Look-ups in named tables: a row name and a column name give one cell, copied from the table.

Tilu
|  | Tiv | Tasol | Rak | Falu | Bok | Zes | Vas | Sado | Mok |
|---|---|---|---|---|---|---|---|---|---|
| Gif | 111 | 157 | 128 | 135 | 92 | 153 | 122 | 120 | 160 |
| Nuf | 90 | 181 | 94 | 155 | 102 | 181 | 87 | 133 | 183 |
| Bif | 111 | 156 | 107 | 132 | 110 | 157 | 100 | 117 | 160 |
| Bukoge | 160 | 91 | 118 | 72 | 170 | 102 | 115 | 68 | 96 |
| Gosene | 75 | 115 | 97 | 138 | 85 | 110 | 102 | 146 | 109 |
| Puv | 167 | 69 | 196 | 64 | 94 | 63 | 197 | 74 | 75 |

What is the Vas of Gif in Tilu? 122
What is the Vas of Bukoge in Tilu? 115
What is the Bok of Bif in Tilu? 110
What is the Rak of Puv in Tilu? 196
What is the Sado of Puv in Tilu? 74
What is the Bok of Gif in Tilu? 92
What is the Tiv of Gif in Tilu? 111
What is the Mok of Gosene in Tilu? 109
What is the Rak of Gif in Tilu? 128
What is the Zes of Bif in Tilu? 157
Which row has the largest Falu? Nuf

Pifi:
         Nododa  Vedusa  Dubi
Depilo       82     156   177
Mudav        96     136   199
Leralob     101     151   126
Godig       152     166    70
Kasena      158     187   112
Viv         200     181    53
Folot       184     153   232

Vedusa of Viv is 181
Dubi of Godig is 70
Nododa of Mudav is 96
Dubi of Leralob is 126
Vedusa of Leralob is 151
Nododa of Leralob is 101
Nododa of Kasena is 158
Dubi of Depilo is 177
Nododa of Godig is 152
Nododa of Folot is 184
Nododa of Depilo is 82

Table Sitop
	Tuk	Tipote	Gon	Rapo
Zivozap	100	90	166	185
Gune	178	137	211	213
Dek	36	70	102	158

What is the Tipote of Dek in Sitop? 70
What is the Tipote of Gune in Sitop? 137
What is the Tuk of Zivozap in Sitop? 100
What is the Tuk of Dek in Sitop? 36
What is the Tuk of Gune in Sitop? 178
What is the Rapo of Dek in Sitop? 158
What is the Gon of Gune in Sitop? 211
What is the Gon of Dek in Sitop? 102
What is the Rapo of Gune in Sitop? 213
What is the Gon of Zivozap in Sitop? 166
What is the Rapo of Zivozap in Sitop? 185
What is the Tipote of Zivozap in Sitop? 90

Kigi =
fields: Vidurit, Bir, Domi, Tis
Gopog: [209, 98, 41, 130]
Favek: [200, 196, 80, 209]
Saf: [48, 126, 83, 116]
Fosebu: [163, 50, 152, 190]

Fosebu, Bir: 50
Favek, Domi: 80
Saf, Domi: 83
Favek, Vidurit: 200
Gopog, Tis: 130
Favek, Bir: 196

Table Sodo
|  | Lafur | Rok | Gifof | Kisog | Nezo | Mumi | Zin | Birim | Pon | Zubodud |
|---|---|---|---|---|---|---|---|---|---|---|
| Lemozut | 8.9 | 80.4 | 6.0 | -70.9 | -1.5 | 15.8 | 8.0 | 11.9 | -63.1 | 22.7 |
| Fut | -19.3 | -17.2 | -18.3 | -17.2 | -17.0 | -16.8 | -19.6 | -19.0 | -17.4 | -17.9 |
| Zad | 8.9 | 84.4 | 7.8 | -70.0 | -1.3 | 12.4 | 6.0 | 9.4 | -64.7 | 24.5 |
| Zuz | 0.4 | 78.0 | 21.9 | -60.3 | 5.6 | 5.9 | 10.7 | 19.3 | -71.6 | 18.0 |
| Lon | 4.8 | 81.0 | 17.9 | -64.2 | 2.2 | 19.5 | 3.9 | 10.4 | -54.0 | 14.8 |
| Gapazuf | 23.4 | 98.3 | 29.2 | -90.8 | -9.7 | 14.8 | 11.1 | 7.3 | -57.9 | 10.3 |
| Ded | 1.0 | 78.0 | 22.0 | -57.4 | 3.4 | 0.8 | 8.9 | 16.6 | -70.9 | 19.4 |
| Kodima | 22.2 | 96.5 | 18.2 | -82.7 | -11.2 | 8.2 | 9.7 | 7.0 | -62.1 | 22.1 |

What is the Zubodud of Lemozut in Sodo?
22.7
What is the Pon of Lemozut in Sodo?
-63.1
What is the Rok of Lon in Sodo?
81.0
What is the Lafur of Lon in Sodo?
4.8
What is the Kisog of Lon in Sodo?
-64.2
What is the Gifof of Lon in Sodo?
17.9
What is the Lafur of Zuz in Sodo?
0.4
What is the Pon of Kodima in Sodo?
-62.1
What is the Birim of Lon in Sodo?
10.4
What is the Nezo of Lon in Sodo?
2.2
What is the Lafur of Gapazuf in Sodo?
23.4
What is the Lafur of Fut in Sodo?
-19.3
What is the Lafur of Ded in Sodo?
1.0
What is the Mumi of Kodima in Sodo?
8.2
What is the Rok of Kodima in Sodo?
96.5
What is the Rok of Zuz in Sodo?
78.0

